(in the rows, 128 means zero)
Named turns come first, each shown by rows before and after it. Which turns, in which order, take the first row of each pair that follows to the second? Write the first one first, as in the answered first pair.
metol:
[179 112 120 116  95 175 130 146 141 130 123 150 156 145 128 125  89 173
 156 125 118 140  77 112 127 126 111] -> [128 124 115 126 130  53  86 134 107 106 154 142 111 127 121 122 109 156
 152 131 159 151 160 120 142 112  97]
[127 184 164  84 118 185 150 129 150 124  95  99 151 138 130 130 134 134
 176 153 105 142 111  84 120 154 154] -> [ 89 194 158 100 148  82 121 112 118 107 123  99 106 111 124 131 158 109
 162 161 143 149 186  95 134 141 138]
[123 133 127 138 131 109 138 113 114 133 155 158 108 132 105 113 140 117
 102 133 161 147 130 147 129 130 149] -> [147 127 131 118 120 164 132 137 142 138 125 146 142 158 109 110 127 150
 137 131 132 144  95 130 116 129 149]
gesid:
[141 121 140 152 122 136 123 158 156 149 118 124 124 114 164 128 126 155
 133 100 106 100 104 101 125 120  95] -> [130 125 122 160 117 109 153 121 114 128 128 153 125 100 130 155 122  99
  74 115 106 115  99 129 118 133 131]
[147 133 145 161 111 120 155 136 154 143 153 138 127  74 119 142 136 120
  90 126 114 129 112 108 136 144 105] -> [129 145 138 140 139  61 128 131 134 112 148 127 133  93 109 156 131 119
 108 143 111 142 148 107 128 139 120]
[139 152 118  79  49 175 134 104 109 122 114 157 164 158 115 148 114 113
 121 111 105 109  60 176 179 124 175] -> [114 170 115  48  85 109  93 109  98  88 104 140 165 184 105 158 111 120
 157 128 101 119 102 163 173 120 178]
nuf:
[134 131 123 100 134 115 101 124 115 113 143 135 128 142  91 119 126 135
 139 138 157 130 147 151 126 116 131] -> [148 123 128 111 120 147 101 146 141 131 135 127 141 142 111 113 118 156
 156 118 138 115 116 132 118 112 113]
[126 113  70 145 131 126 131 135 169 132 127 123 122 128  70 168 130 121
 114 128 187 160 153 150 139 164 134] -> [140 105  73 156 117 141 119 160 186 149 123 127 129 118  80 162 117 146
 128 112 175 150 126 138 133 152 119]
[139 115 136 174  96 170 168 145 142 191 149 139  97  85 162 105 150 119
  95  92 140 112  92 140 161 120  96] -> [128 132 140 151 118 163 205 116 121 174 134 124  82 101 168 117 161  90
  73 105 138 126 119 140 173 149 118]
Dudok:
[140 121 132 155 134 145 136 106 108 162 143 147  99  98 158  99 143 113
 119 108 166 130 149 157 141 121 103] -> [130 132 122 119 162  94  79 128 109 123 126 138 123 131 136 111 125 137
 166 124 151 143 177 149 122 107 105]
[134 103 125 169 148 163 185  83 129 135  96 134 112 125 161 135 161  98
  83 140 138 129 142 127 140 140 159] -> [143  97 109 160 143 168  98 110 146 130 131 142 113 136 129  91 160 165
 142 144 191 130 163 144 139  96 135]
[131 137 147  88 130 139 144 120 132 106 134 128 133 154 124 142 130 123
 119 125 101 150 121 145 121 153 131] -> [139 126 145 100 119 162 148 115 138 123 152 134 120 140 122 122 136 131
 115 123 120 149 112 156 127 147 122]
[124 142 121 141 132 136 143 103 122 121 148 131 120 103 115 152 136 120
 104 159 172 143 132 133 145 122  99] -> [122 147 117 131 142 120 117 109 123 104 143 130 130 115 103 154 127 133
 125 168 172 147 145 130 140 114  97]
Then:
Each pair is 2 to 3 turns apart.
[132 132 107 107 126 121  93 160 143  95 138 144 146 151  93 147 108 124
 127 126 117 138 117 149 102 118 125] -> [147 132 124 115 113 187 162 133 151 128 130 135 122 143 120 132 128 104
  98 114 123 131 108 146 127 147 128]  nuf then nuf then Dudok
[138 117 143 124 114 136 159 132 109 149 147 104 103  94 129 131 164  79
 150 113 115 101 106 116 134 121 146] -> [141 118 147 107 122 153 135 148 121 149 147  89 102 114 124 118 165 116
 184 118 121 100 117 117 134 118 140]  Dudok then nuf
[111 118 118 130 160  94 117  97 113  89 112 158 125 131 121 127 114 136
 104 130 111 115 146 146 117  97 125] -> [110 117 127 126 169  93 114 107 125  97 105 144 114 136 142 116 124 147
 127 122 112 106 160 133 126 100 110]  Dudok then gesid
[136  86 119  80 122 168 123 144 129 130  80 115 173 171  98 135 120 143
 169 143 101 136  92 116 121 104 142] -> [114  99 116  84 133 138 158  98  87 119  97 125 144 161  84 152 139  80
 108 159 125 152 126 142 137 128 172]  Dudok then nuf
[153 104 113 132 101 179 121 107 143 131 149 147 171 126 110 101 110 116
 153 113 139 115 118 140 123 109 137] -> [140 121 115 109 130 141 119 110 133 102 114 131 186 153 112 131  96 108
 170 126 103 122 137 121 112 119 153]  Dudok then nuf
[149 141  95 128 133 137 139 122 123 133 141 117 150 151  82 148 128 114
 112 156  84 115  90 117 115 185 121] -> [156 140  86 125 135 133  96 134 132 126 155 119 153 159  70 126 129 144
 141 162 106 115 104 127 112 166 112]  Dudok then Dudok
[123 113 135 161 116  91 146 155 130 146 118 138 142  97 159 154 102 116
 105 102  96 106  99 103 128 137 109] -> [128 121 153 148 128 107 160 150 143 156 106 118 127 112 181 143 117 124
 122 100  98 103 115  91 139 148 106]  nuf then gesid then gesid
[110 135 122 173 126  64 121 114 105 137 160 156  89  85 117 136 146  98
  86 130 160 123 155 142 148 102 115] -> [133 124 136 183 108 120 123 136 142 172 159 142  87  76 142 107 153 139
 109 107 160 104 131 132 160  99  85]  gesid then gesid
[112 126 155 154 115 140 140 113 130 174 169 137  74  90 162  80 168 113
  98 107 174 120 152 140 162 120  90] -> [106 157 159  89 152 154 179  84 112 130 116 104  91 162 151 119 167  90
 112 143 148 148 176 129 160 165 151]  metol then nuf then gesid
[134 132 110  99 146  94  83 162 150  89  88 113 165 166 118 128 102 171
 212 127  85 124 138 103 105 113 121] -> [100 142 141 137 161  53 176 124 127 124  97 100  88 109 179 130 145  97
 144 114  94 107 184  91 147 153 111]  metol then gesid then Dudok
[171 131 154 115 138 199 178 121 162 157 136  69  91 156 172  99 154 173
 162 123 153 120 138  97 166 166 127] -> [156 128 141 147 124 171 201  89 129 159 169 101  67 110 161 106 162 124
  96 124 179 125 143 133 173 170 134]  metol then gesid
[157 135 152 155 153 128 127 117 130 136 119 115 111 134 164  99 118 176
 167 140 151  91 174 124 129 131 108] -> [167 134 151 170 136 160 181 103 126 142 111 120 114 118 171 118 113 143
 124 135 126  91 136 124 128 155 126]  Dudok then gesid
